In the data rows, the value 500 means zero.
Some points, one per row:
{684, 503, 572, 479, 576, 561, 453, 479, 444, 498, 431, 449, 518, 600, 517, 393, 502, 477, 362, 342, 290, 486, 550, 567}
{654, 486, 636, 452, 479, 573, 450, 517, 410, 420, 557, 426, 468, 592, 499, 388, 470, 523, 318, 380, 273, 527, 504, 452}
{694, 482, 634, 492, 534, 583, 487, 520, 463, 435, 470, 438, 452, 630, 473, 413, 447, 573, 315, 392, 279, 525, 542, 484}
{682, 504, 557, 475, 513, 570, 422, 528, 393, 387, 521, 433, 441, 564, 526, 402, 514, 579, 319, 388, 297, 470, 535, 465}
{647, 470, 594, 439, 520, 563, 425, 544, 466, 448, 489, 399, 478, 630, 448, 386, 521, 579, 354, 372, 306, 476, 528, 469}
{633, 516, 521, 406, 579, 558, 437, 495, 455, 450, 480, 440, 491, 539, 470, 419, 476, 535, 348, 356, 303, 483, 508, 513}
{688, 514, 584, 511, 536, 549, 418, 489, 440, 403, 461, 416, 459, 587, 465, 441, 492, 516, 444, 420, 272, 457, 582, 491}
{676, 485, 549, 462, 523, 634, 411, 499, 436, 436, 449, 339, 446, 604, 452, 407, 497, 544, 437, 328, 309, 468, 596, 443}
{653, 558, 543, 450, 503, 595, 472, 474, 403, 431, 491, 349, 515, 569, 444, 419, 529, 553, 496, 399, 337, 429, 545, 471}
{611, 594, 549, 436, 505, 671, 426, 487, 471, 468, 471, 365, 489, 572, 410, 474, 464, 559, 481, 389, 336, 437, 591, 475}
{673, 534, 576, 404, 512, 635, 455, 461, 462, 396, 497, 376, 468, 529, 439, 504, 527, 552, 543, 357, 427, 440, 516, 421}
{675, 488, 499, 491, 568, 634, 475, 446, 445, 442, 542, 322, 506, 583, 426, 454, 491, 535, 525, 362, 428, 525, 547, 416}
{701, 574, 552, 461, 525, 665, 443, 523, 449, 513, 479, 340, 447, 516, 452, 494, 531, 502, 509, 389, 367, 469, 543, 409}
{711, 535, 541, 443, 525, 582, 429, 510, 422, 405, 510, 335, 460, 540, 438, 452, 492, 575, 494, 335, 369, 525, 562, 429}
{727, 496, 525, 457, 517, 623, 508, 517, 453, 391, 468, 338, 445, 477, 407, 509, 478, 542, 468, 358, 373, 450, 520, 457}
{660, 504, 506, 451, 561, 604, 455, 522, 412, 443, 551, 328, 435, 541, 370, 464, 494, 532, 488, 356, 427, 475, 554, 441}
{721, 516, 532, 477, 548, 587, 504, 527, 430, 440, 477, 333, 524, 490, 410, 435, 503, 491, 504, 354, 335, 503, 515, 427}
{713, 497, 518, 467, 519, 634, 494, 561, 422, 448, 565, 327, 521, 482, 378, 427, 472, 540, 469, 392, 387, 512, 514, 416}
{636, 543, 466, 477, 546, 616, 440, 570, 436, 451, 488, 360, 496, 549, 387, 472, 492, 489, 487, 372, 384, 426, 508, 525}
{707, 498, 516, 437, 555, 590, 427, 436, 474, 503, 494, 368, 514, 517, 395, 508, 472, 551, 503, 398, 420, 455, 540, 429}
{661, 532, 571, 434, 563, 576, 447, 490, 471, 476, 506, 340, 480, 463, 409, 465, 510, 578, 537, 426, 409, 464, 547, 446}
{697, 529, 504, 371, 576, 582, 465, 491, 459, 408, 498, 336, 465, 525, 384, 497, 475, 549, 548, 322, 479, 469, 625, 415}
{677, 573, 553, 395, 521, 617, 465, 525, 481, 488, 498, 335, 450, 462, 430, 457, 484, 573, 606, 398, 496, 502, 625, 449}
{695, 561, 530, 419, 581, 613, 450, 482, 437, 411, 502, 299, 428, 496, 417, 489, 505, 557, 563, 396, 421, 467, 575, 389}
{685, 510, 531, 448, 571, 605, 481, 543, 435, 478, 490, 288, 445, 449, 394, 451, 504, 545, 588, 383, 404, 512, 613, 406}
{652, 514, 484, 461, 566, 658, 460, 556, 433, 452, 557, 293, 438, 422, 394, 487, 472, 526, 572, 396, 402, 451, 560, 425}
{637, 513, 514, 438, 504, 677, 447, 516, 473, 420, 540, 315, 469, 492, 389, 439, 522, 544, 533, 386, 439, 531, 583, 423}
{694, 499, 486, 434, 543, 651, 504, 464, 420, 471, 491, 356, 517, 417, 400, 516, 506, 550, 539, 383, 427, 542, 599, 415}
{698, 512, 523, 479, 571, 635, 428, 550, 399, 457, 498, 231, 484, 454, 400, 457, 554, 565, 542, 409, 450, 499, 583, 407}
{700, 475, 434, 501, 572, 701, 446, 509, 458, 475, 526, 257, 498, 442, 388, 494, 490, 601, 601, 419, 467, 432, 529, 384}
{637, 486, 518, 458, 553, 592, 516, 474, 465, 411, 571, 368, 502, 574, 406, 469, 363, 543, 594, 455, 421, 545, 596, 425}
{667, 442, 495, 407, 513, 717, 510, 464, 482, 344, 559, 345, 472, 602, 385, 470, 449, 592, 568, 471, 440, 537, 543, 401}
{650, 507, 531, 327, 588, 713, 535, 496, 447, 321, 555, 359, 442, 560, 420, 431, 402, 527, 574, 486, 462, 486, 510, 354}
{672, 538, 493, 410, 575, 691, 475, 492, 466, 391, 506, 392, 444, 575, 420, 457, 376, 527, 576, 438, 447, 508, 542, 443}
{592, 450, 467, 397, 581, 696, 503, 484, 437, 359, 514, 388, 459, 609, 381, 481, 398, 538, 578, 407, 400, 515, 512, 415}
{661, 539, 512, 368, 531, 660, 492, 487, 436, 422, 517, 345, 425, 610, 413, 448, 387, 507, 625, 483, 454, 541, 536, 372}
{602, 533, 501, 404, 512, 689, 492, 424, 422, 364, 506, 340, 479, 600, 440, 499, 339, 487, 572, 430, 450, 507, 565, 428}
{648, 512, 454, 380, 537, 656, 452, 447, 519, 357, 499, 340, 460, 549, 477, 485, 378, 557, 633, 439, 506, 474, 515, 400}
{669, 511, 443, 379, 506, 645, 473, 451, 479, 387, 475, 328, 450, 578, 467, 441, 390, 581, 626, 451, 448, 523, 508, 386}
{627, 473, 565, 347, 546, 594, 503, 471, 432, 443, 486, 325, 542, 568, 449, 512, 378, 543, 677, 440, 467, 522, 550, 374}
{622, 505, 509, 431, 527, 667, 562, 422, 507, 388, 517, 333, 496, 503, 475, 471, 395, 519, 614, 436, 468, 512, 535, 454}
{631, 460, 510, 425, 436, 632, 524, 507, 439, 432, 521, 338, 507, 566, 491, 406, 453, 501, 612, 467, 450, 525, 494, 403}
{643, 520, 496, 434, 485, 641, 482, 455, 467, 485, 480, 289, 474, 567, 502, 425, 433, 547, 604, 398, 501, 512, 524, 381}
{663, 579, 519, 448, 489, 551, 430, 518, 453, 542, 507, 276, 491, 586, 460, 433, 447, 546, 650, 440, 450, 536, 532, 400}
{561, 542, 536, 414, 493, 579, 479, 464, 462, 418, 515, 338, 478, 524, 528, 419, 422, 574, 581, 432, 456, 505, 508, 440}
{650, 562, 491, 471, 463, 631, 500, 448, 502, 455, 499, 364, 496, 569, 502, 502, 345, 531, 617, 496, 416, 441, 485, 439}
{616, 553, 558, 437, 477, 600, 428, 448, 491, 482, 417, 299, 475, 543, 503, 469, 412, 521, 631, 437, 427, 539, 498, 397}
{563, 594, 499, 463, 493, 579, 410, 411, 525, 484, 405, 339, 477, 577, 504, 495, 358, 580, 615, 421, 445, 422, 472, 460}
{561, 578, 444, 449, 540, 673, 449, 453, 528, 498, 427, 354, 474, 608, 510, 507, 366, 550, 640, 488, 489, 518, 484, 481}
{544, 630, 574, 418, 513, 591, 412, 406, 539, 484, 424, 324, 484, 573, 525, 516, 330, 587, 680, 448, 425, 493, 458, 472}
{485, 575, 567, 479, 439, 545, 365, 413, 542, 518, 418, 361, 428, 567, 481, 500, 341, 595, 634, 434, 379, 495, 461, 491}
{538, 617, 508, 498, 456, 581, 445, 457, 522, 472, 392, 367, 464, 551, 566, 499, 388, 569, 688, 513, 467, 473, 455, 481}
{490, 602, 513, 500, 413, 530, 470, 472, 545, 556, 460, 358, 504, 585, 614, 530, 370, 564, 662, 480, 475, 522, 492, 483}
{449, 607, 539, 535, 451, 501, 456, 438, 448, 475, 424, 368, 500, 540, 611, 538, 435, 544, 623, 511, 493, 504, 492, 474}
{470, 576, 464, 495, 410, 560, 496, 445, 521, 512, 430, 405, 498, 529, 600, 510, 447, 574, 675, 503, 468, 530, 506, 440}
{488, 529, 465, 564, 477, 484, 428, 450, 542, 551, 412, 439, 447, 553, 636, 563, 353, 508, 671, 547, 475, 497, 540, 447}
{470, 561, 473, 523, 433, 579, 490, 490, 501, 584, 421, 446, 491, 540, 629, 518, 406, 522, 638, 514, 519, 536, 505, 456}
{469, 565, 480, 549, 456, 527, 463, 477, 514, 520, 436, 477, 514, 526, 671, 573, 375, 544, 656, 542, 522, 498, 478, 504}
{488, 544, 434, 516, 461, 500, 483, 509, 558, 512, 438, 483, 468, 523, 576, 551, 435, 508, 643, 561, 537, 564, 474, 443}
{421, 520, 475, 558, 473, 493, 451, 421, 521, 583, 446, 475, 526, 497, 688, 560, 449, 523, 634, 525, 503, 546, 428, 494}
{444, 567, 469, 526, 474, 512, 492, 462, 528, 540, 402, 489, 551, 555, 601, 465, 445, 502, 593, 574, 525, 520, 476, 483}
{404, 497, 438, 582, 468, 486, 466, 452, 484, 553, 426, 479, 470, 560, 620, 507, 410, 559, 603, 605, 518, 626, 485, 503}
{447, 491, 502, 642, 481, 437, 514, 456, 536, 547, 519, 591, 545, 534, 641, 502, 424, 535, 582, 636, 590, 585, 450, 460}
{453, 449, 480, 575, 487, 493, 482, 409, 556, 567, 523, 559, 499, 529, 662, 570, 425, 455, 628, 640, 538, 606, 381, 472}
{466, 506, 452, 536, 461, 521, 495, 446, 501, 535, 457, 559, 497, 555, 689, 528, 363, 500, 597, 581, 571, 540, 430, 470}
{413, 495, 440, 624, 479, 483, 544, 447, 487, 567, 528, 635, 484, 555, 673, 564, 428, 509, 547, 665, 573, 575, 395, 440}
{422, 475, 452, 579, 508, 467, 491, 483, 555, 555, 467, 572, 533, 493, 632, 492, 374, 480, 554, 573, 561, 563, 410, 487}
{387, 497, 426, 525, 499, 469, 456, 456, 513, 584, 476, 505, 454, 548, 695, 569, 375, 542, 642, 587, 540, 574, 458, 504}
{413, 461, 406, 563, 464, 451, 505, 454, 531, 562, 457, 598, 479, 530, 641, 533, 418, 478, 600, 671, 593, 601, 467, 452}
{419, 494, 407, 581, 487, 465, 500, 473, 499, 531, 472, 621, 525, 515, 678, 506, 414, 516, 575, 589, 597, 592, 436, 569}
{419, 530, 422, 536, 405, 442, 498, 412, 459, 580, 477, 650, 521, 513, 669, 527, 389, 555, 462, 661, 565, 617, 463, 454}
{414, 451, 431, 554, 533, 471, 543, 457, 592, 553, 515, 686, 526, 509, 677, 521, 420, 519, 573, 669, 592, 586, 438, 473}
{366, 402, 442, 571, 498, 481, 516, 503, 503, 552, 519, 712, 537, 583, 651, 498, 447, 462, 533, 658, 567, 564, 454, 499}
{401, 456, 487, 560, 502, 462, 467, 500, 505, 546, 562, 673, 472, 557, 615, 558, 375, 459, 510, 645, 594, 595, 432, 432}
Here are 34 more points, each followed by its number:
{330, 404, 459, 509, 550, 462, 531, 514, 552, 579, 521, 765, 521, 558, 631, 551, 413, 440, 528, 595, 579, 590, 446, 477} 0
{398, 405, 473, 490, 531, 517, 490, 493, 542, 521, 525, 769, 520, 598, 621, 563, 401, 425, 497, 662, 650, 599, 430, 448} 1
{452, 692, 609, 389, 554, 440, 428, 473, 604, 456, 414, 506, 486, 615, 342, 573, 401, 494, 434, 398, 476, 402, 504, 581} 2
{442, 656, 654, 431, 549, 452, 476, 437, 604, 395, 380, 544, 503, 601, 403, 564, 453, 573, 461, 463, 398, 351, 464, 620} 3
{384, 645, 595, 388, 546, 459, 402, 425, 522, 419, 408, 506, 473, 594, 373, 572, 450, 493, 519, 382, 447, 388, 429, 569} 4
{501, 633, 664, 410, 535, 421, 427, 400, 639, 446, 436, 478, 458, 552, 404, 544, 501, 574, 451, 380, 422, 343, 489, 586} 5
{427, 661, 605, 403, 520, 425, 442, 423, 583, 375, 405, 470, 488, 569, 375, 542, 488, 518, 472, 383, 422, 384, 523, 561} 6
{479, 616, 623, 435, 475, 427, 464, 384, 530, 440, 372, 530, 497, 577, 405, 582, 422, 522, 405, 420, 454, 388, 498, 557} 7
{408, 677, 642, 427, 544, 461, 452, 418, 540, 458, 362, 484, 500, 570, 417, 517, 475, 507, 457, 435, 459, 379, 494, 566} 8
{376, 701, 562, 434, 555, 408, 446, 400, 532, 440, 411, 513, 448, 611, 396, 540, 518, 524, 502, 451, 477, 410, 454, 607} 9
{450, 660, 635, 425, 539, 414, 386, 419, 570, 428, 431, 503, 456, 529, 387, 552, 495, 535, 493, 399, 482, 400, 461, 569} 10
{404, 635, 665, 398, 548, 436, 413, 378, 591, 445, 365, 492, 467, 593, 433, 529, 530, 524, 456, 390, 439, 417, 493, 549} 11
{378, 600, 630, 440, 568, 345, 351, 342, 565, 463, 435, 544, 415, 566, 425, 514, 535, 554, 519, 394, 455, 378, 449, 612} 12
{398, 622, 645, 389, 492, 319, 393, 370, 579, 435, 343, 523, 452, 609, 384, 510, 538, 466, 515, 373, 498, 325, 451, 559} 13
{308, 615, 626, 440, 550, 396, 431, 346, 578, 437, 392, 499, 517, 606, 403, 517, 463, 545, 421, 383, 481, 355, 450, 563} 14
{389, 611, 631, 416, 526, 361, 378, 446, 593, 449, 364, 543, 444, 553, 362, 512, 503, 566, 494, 351, 521, 386, 447, 589} 15
{350, 592, 627, 427, 544, 326, 383, 315, 601, 435, 440, 517, 427, 562, 374, 494, 512, 528, 502, 373, 522, 434, 473, 596} 16
{399, 634, 684, 412, 583, 339, 359, 306, 623, 461, 390, 549, 430, 608, 429, 473, 490, 531, 462, 360, 552, 452, 458, 584} 17
{301, 599, 604, 435, 545, 307, 412, 328, 562, 483, 439, 567, 450, 556, 449, 525, 524, 463, 449, 380, 551, 405, 442, 570} 18
{386, 615, 640, 478, 574, 357, 335, 327, 552, 433, 419, 577, 457, 543, 462, 517, 523, 459, 442, 452, 587, 480, 473, 641} 19
{374, 606, 680, 479, 559, 352, 434, 380, 591, 491, 448, 581, 528, 558, 435, 516, 530, 522, 499, 392, 553, 417, 446, 537} 20
{379, 599, 660, 525, 572, 277, 383, 301, 596, 482, 431, 594, 453, 509, 487, 459, 560, 509, 456, 359, 637, 369, 426, 591} 21
{393, 500, 618, 492, 554, 368, 358, 363, 624, 422, 435, 610, 423, 570, 447, 535, 502, 584, 505, 388, 604, 417, 427, 556} 22
{328, 567, 630, 414, 601, 356, 370, 368, 559, 477, 493, 650, 427, 562, 474, 519, 543, 517, 509, 423, 514, 422, 452, 582} 23
{348, 552, 638, 476, 583, 302, 362, 322, 620, 460, 441, 604, 439, 554, 490, 485, 578, 485, 577, 436, 591, 501, 406, 582} 24
{346, 555, 623, 566, 615, 363, 382, 365, 629, 486, 470, 643, 429, 518, 570, 464, 559, 450, 518, 449, 613, 426, 435, 580} 25
{313, 535, 614, 465, 568, 283, 363, 302, 575, 511, 484, 650, 426, 533, 464, 507, 526, 505, 530, 392, 610, 423, 491, 563} 26
{312, 593, 587, 514, 573, 350, 359, 344, 546, 494, 502, 639, 446, 555, 504, 480, 568, 555, 473, 449, 592, 500, 461, 553} 27
{335, 571, 601, 431, 623, 334, 369, 357, 591, 479, 507, 665, 409, 537, 476, 490, 607, 513, 511, 395, 626, 453, 440, 577} 28
{317, 550, 638, 417, 554, 291, 386, 338, 525, 507, 425, 624, 415, 554, 489, 498, 561, 491, 481, 442, 623, 397, 454, 581} 29
{359, 515, 619, 507, 576, 286, 395, 365, 560, 498, 430, 657, 420, 531, 493, 454, 542, 507, 475, 421, 630, 443, 451, 586} 30
{305, 516, 629, 471, 578, 340, 402, 386, 606, 521, 515, 656, 432, 560, 479, 506, 523, 532, 535, 445, 717, 448, 414, 558} 31
{373, 599, 617, 508, 575, 293, 410, 320, 505, 437, 463, 716, 437, 509, 461, 495, 576, 447, 484, 410, 659, 407, 458, 540} 32
{351, 511, 626, 542, 558, 306, 392, 348, 575, 525, 463, 751, 430, 551, 473, 519, 602, 467, 483, 395, 631, 458, 433, 568} 33
Which three of these numbered points are nearest to each point below, ignoring the direction in which the first points spread most? Their numbers follow each, nearest first.
{480, 341, 381, 596, 395, 500, 641, 680, 352, 573, 564, 490, 594, 327, 534, 449, 701, 429, 463, 542, 494, 553, 599, 454} > 0 1 27
{508, 426, 420, 650, 416, 359, 617, 676, 412, 610, 590, 487, 551, 393, 543, 422, 819, 377, 442, 525, 546, 604, 551, 537} > 0 1 27
{552, 388, 455, 581, 424, 434, 646, 647, 414, 580, 634, 464, 563, 331, 496, 405, 732, 406, 507, 472, 571, 559, 550, 500} > 0 1 25
{561, 375, 463, 567, 354, 440, 661, 734, 430, 624, 631, 500, 601, 367, 583, 409, 742, 415, 409, 506, 520, 651, 587, 541} > 0 1 27
{550, 381, 406, 603, 446, 375, 652, 674, 378, 619, 621, 453, 560, 289, 542, 451, 800, 451, 499, 514, 581, 599, 552, 490} > 0 1 27
{461, 308, 399, 593, 408, 406, 657, 648, 411, 621, 607, 472, 563, 397, 479, 438, 784, 402, 461, 548, 553, 602, 593, 516} > 0 1 27
{408, 535, 507, 494, 622, 570, 549, 545, 596, 476, 584, 627, 476, 560, 427, 610, 481, 526, 375, 535, 357, 512, 496, 522} > 0 1 3
{342, 492, 438, 636, 435, 459, 557, 521, 525, 579, 428, 503, 518, 467, 634, 523, 442, 534, 534, 652, 480, 534, 427, 520} > 0 8 1
{537, 316, 439, 652, 400, 365, 667, 743, 383, 619, 635, 486, 531, 332, 494, 436, 804, 364, 475, 569, 551, 634, 502, 536} > 0 1 30
{576, 375, 401, 557, 390, 497, 636, 680, 385, 553, 540, 427, 560, 389, 530, 452, 713, 435, 495, 502, 464, 514, 549, 478} > 0 1 25
{617, 393, 401, 587, 436, 432, 676, 642, 384, 588, 609, 430, 592, 316, 538, 420, 731, 452, 477, 522, 593, 573, 537, 512} > 0 1 30
{675, 347, 368, 558, 346, 513, 649, 745, 430, 628, 560, 399, 616, 345, 566, 484, 580, 441, 515, 503, 490, 513, 543, 509} > 0 1 7
{497, 389, 431, 623, 422, 458, 730, 675, 392, 593, 670, 472, 594, 302, 556, 456, 797, 396, 481, 514, 657, 622, 542, 606} > 0 1 25
{534, 294, 438, 604, 366, 422, 715, 676, 400, 599, 621, 465, 583, 324, 496, 431, 847, 368, 479, 613, 582, 607, 513, 540} > 0 1 30
{535, 342, 428, 589, 431, 403, 692, 702, 413, 656, 592, 505, 674, 269, 548, 465, 761, 393, 461, 566, 572, 603, 498, 576} > 0 1 30
{565, 319, 397, 608, 440, 439, 611, 730, 373, 610, 651, 470, 585, 353, 557, 445, 737, 409, 409, 590, 525, 572, 538, 524} > 0 1 27
{516, 601, 525, 471, 622, 610, 439, 354, 479, 334, 487, 515, 396, 644, 423, 522, 298, 603, 463, 507, 397, 469, 455, 479} > 7 4 3
Here are 34 other points, each followed by its number:
{369, 517, 609, 508, 591, 288, 422, 422, 550, 488, 506, 657, 435, 469, 527, 537, 592, 471, 529, 396, 668, 432, 468, 520} 0
{298, 551, 598, 525, 562, 260, 407, 355, 497, 464, 466, 724, 463, 565, 530, 470, 575, 514, 438, 408, 688, 462, 478, 649} 1
{339, 533, 557, 500, 579, 297, 409, 338, 505, 570, 448, 681, 447, 480, 496, 503, 563, 503, 445, 457, 714, 401, 452, 607} 2
{430, 572, 596, 511, 574, 301, 428, 349, 544, 535, 466, 714, 486, 468, 448, 500, 579, 466, 474, 385, 655, 379, 445, 631} 3
{329, 516, 585, 447, 544, 302, 380, 360, 564, 479, 501, 669, 503, 539, 486, 498, 533, 465, 436, 443, 653, 406, 455, 585} 4
{347, 559, 609, 519, 584, 315, 416, 355, 487, 482, 451, 602, 411, 550, 436, 544, 605, 525, 472, 413, 655, 374, 436, 599} 5
{402, 630, 626, 457, 538, 331, 395, 349, 529, 504, 383, 618, 470, 484, 437, 513, 576, 467, 464, 357, 608, 416, 530, 616} 6
{381, 547, 672, 456, 507, 336, 364, 371, 497, 527, 415, 645, 468, 516, 473, 510, 582, 458, 392, 392, 639, 392, 468, 624} 7
{337, 611, 700, 456, 542, 298, 388, 340, 531, 477, 439, 609, 439, 533, 452, 527, 555, 489, 454, 390, 674, 368, 468, 592} 8
{304, 525, 632, 485, 576, 294, 393, 342, 531, 474, 388, 657, 477, 504, 437, 457, 586, 518, 488, 414, 607, 385, 460, 634} 9
{330, 534, 636, 498, 508, 325, 469, 354, 491, 508, 431, 671, 506, 501, 491, 532, 525, 477, 464, 403, 668, 412, 448, 581} 10
{388, 591, 582, 508, 557, 299, 413, 347, 474, 513, 391, 667, 498, 482, 506, 472, 578, 457, 497, 419, 630, 367, 429, 560} 11
{376, 502, 630, 504, 577, 297, 398, 375, 536, 539, 399, 597, 450, 488, 505, 421, 560, 494, 524, 436, 606, 399, 460, 605} 12
{383, 550, 619, 567, 510, 327, 407, 345, 485, 565, 432, 620, 483, 538, 489, 468, 523, 540, 470, 453, 629, 431, 478, 563} 13
{358, 528, 601, 498, 526, 347, 451, 394, 496, 544, 425, 576, 474, 542, 551, 504, 526, 503, 504, 434, 613, 437, 463, 639} 14
{378, 561, 562, 521, 528, 340, 426, 367, 561, 558, 417, 637, 442, 568, 582, 482, 535, 514, 465, 496, 615, 436, 473, 610} 15
{339, 561, 564, 550, 554, 344, 431, 373, 524, 541, 435, 590, 532, 556, 583, 484, 504, 505, 563, 488, 602, 465, 488, 599} 16
{322, 597, 527, 499, 517, 349, 427, 378, 554, 526, 419, 584, 440, 597, 501, 490, 540, 503, 538, 421, 626, 453, 402, 505} 17
{309, 590, 563, 547, 492, 389, 378, 388, 574, 542, 437, 614, 493, 505, 523, 520, 506, 513, 520, 458, 587, 458, 500, 566} 18
{447, 570, 569, 456, 465, 400, 411, 382, 567, 508, 442, 604, 450, 553, 486, 478, 531, 490, 494, 401, 581, 444, 515, 586} 19
{418, 544, 606, 459, 542, 408, 411, 423, 543, 480, 393, 569, 506, 543, 513, 514, 444, 609, 515, 388, 567, 412, 447, 558} 20
{389, 588, 602, 431, 533, 359, 375, 365, 581, 511, 442, 532, 518, 594, 484, 492, 511, 509, 545, 383, 556, 410, 416, 624} 21
{387, 571, 593, 523, 564, 384, 390, 321, 559, 515, 446, 549, 446, 551, 473, 497, 476, 468, 533, 450, 555, 419, 471, 572} 22
{342, 562, 561, 491, 495, 342, 386, 357, 547, 442, 449, 642, 474, 570, 530, 499, 550, 509, 552, 471, 565, 410, 415, 559} 23
{399, 551, 551, 524, 518, 375, 414, 393, 588, 546, 443, 633, 457, 556, 544, 506, 487, 564, 542, 446, 629, 410, 503, 562} 24
{311, 482, 529, 495, 467, 318, 474, 400, 563, 541, 506, 607, 460, 571, 558, 521, 437, 485, 523, 487, 607, 528, 464, 609} 25
{373, 551, 496, 533, 519, 374, 507, 402, 492, 522, 424, 651, 431, 545, 587, 511, 458, 501, 545, 554, 674, 493, 451, 567} 26
{372, 543, 508, 568, 519, 420, 443, 386, 493, 546, 473, 635, 536, 523, 650, 482, 436, 511, 531, 531, 630, 501, 460, 461} 27
{376, 531, 519, 539, 493, 400, 504, 416, 491, 565, 494, 619, 446, 501, 689, 458, 421, 486, 582, 478, 625, 559, 392, 510} 28
{375, 502, 511, 592, 503, 434, 462, 414, 508, 513, 454, 685, 510, 565, 607, 567, 427, 488, 501, 547, 639, 568, 449, 492} 29
{406, 480, 508, 557, 525, 408, 432, 468, 512, 551, 502, 625, 470, 580, 662, 501, 395, 509, 520, 585, 680, 611, 441, 488} 30
{456, 431, 514, 601, 490, 410, 485, 476, 483, 602, 513, 660, 506, 641, 664, 493, 420, 496, 526, 548, 635, 622, 428, 500} 31
{336, 430, 445, 591, 458, 481, 451, 484, 464, 618, 429, 632, 516, 535, 697, 486, 378, 516, 526, 602, 663, 584, 400, 467} 32
{392, 476, 489, 554, 458, 468, 527, 509, 487, 550, 471, 691, 556, 614, 676, 502, 430, 552, 530, 593, 638, 552, 450, 493} 33
The same question for these:
{484, 547, 490, 499, 623, 633, 430, 379, 476, 349, 484, 553, 399, 615, 452, 569, 347, 574, 451, 468, 386, 527, 462, 479} > 29 30 27
{451, 555, 511, 530, 597, 635, 468, 406, 503, 434, 521, 557, 431, 523, 404, 545, 415, 593, 444, 522, 406, 510, 515, 493} > 29 27 26
{403, 637, 491, 513, 595, 603, 470, 472, 585, 421, 525, 651, 479, 555, 471, 631, 464, 567, 431, 571, 386, 506, 479, 595} > 29 18 26
{431, 637, 595, 457, 579, 451, 397, 413, 668, 431, 514, 598, 429, 570, 409, 606, 435, 539, 440, 441, 340, 458, 450, 592} > 22 18 23
{421, 580, 471, 504, 574, 572, 493, 446, 614, 419, 550, 619, 482, 565, 438, 634, 407, 528, 437, 601, 375, 492, 443, 592} > 29 25 26
{350, 640, 626, 487, 645, 522, 424, 417, 661, 371, 465, 660, 438, 634, 418, 550, 375, 567, 433, 447, 412, 401, 439, 560} > 20 22 23
{437, 502, 457, 592, 429, 481, 518, 471, 475, 496, 478, 674, 499, 593, 672, 459, 359, 522, 543, 584, 587, 547, 385, 528} > 33 32 31
{349, 617, 649, 404, 615, 369, 337, 338, 667, 387, 466, 546, 455, 639, 460, 494, 534, 572, 446, 377, 438, 384, 376, 545} > 21 23 22
{379, 564, 481, 527, 675, 535, 532, 506, 613, 395, 549, 632, 472, 532, 439, 640, 451, 546, 437, 639, 360, 556, 513, 534} > 29 33 26
{429, 552, 503, 462, 630, 689, 424, 384, 494, 394, 454, 595, 416, 590, 440, 552, 339, 589, 445, 502, 364, 507, 520, 499} > 29 27 33
{467, 523, 442, 474, 617, 667, 430, 435, 491, 359, 585, 512, 394, 569, 401, 577, 336, 575, 454, 502, 382, 453, 482, 496} > 29 30 27
{451, 598, 527, 507, 663, 560, 429, 486, 656, 439, 521, 615, 446, 577, 415, 557, 466, 581, 407, 574, 408, 523, 471, 552} > 29 18 30
{599, 408, 439, 665, 487, 360, 593, 679, 406, 610, 610, 438, 544, 340, 502, 416, 840, 425, 539, 542, 591, 612, 562, 465} > 31 33 32
{420, 574, 488, 525, 613, 570, 489, 494, 631, 422, 520, 598, 464, 590, 454, 622, 500, 532, 428, 599, 386, 512, 506, 531} > 29 33 26
{391, 536, 489, 486, 658, 598, 475, 389, 593, 372, 527, 547, 389, 644, 396, 565, 451, 581, 478, 505, 392, 532, 408, 488} > 29 26 25
{391, 581, 684, 395, 596, 339, 366, 329, 627, 416, 419, 600, 425, 591, 319, 488, 550, 538, 441, 295, 541, 396, 467, 569} > 8 9 4
{430, 609, 539, 463, 591, 508, 413, 498, 622, 380, 487, 633, 456, 652, 443, 516, 458, 531, 431, 455, 347, 434, 402, 562} > 23 20 29
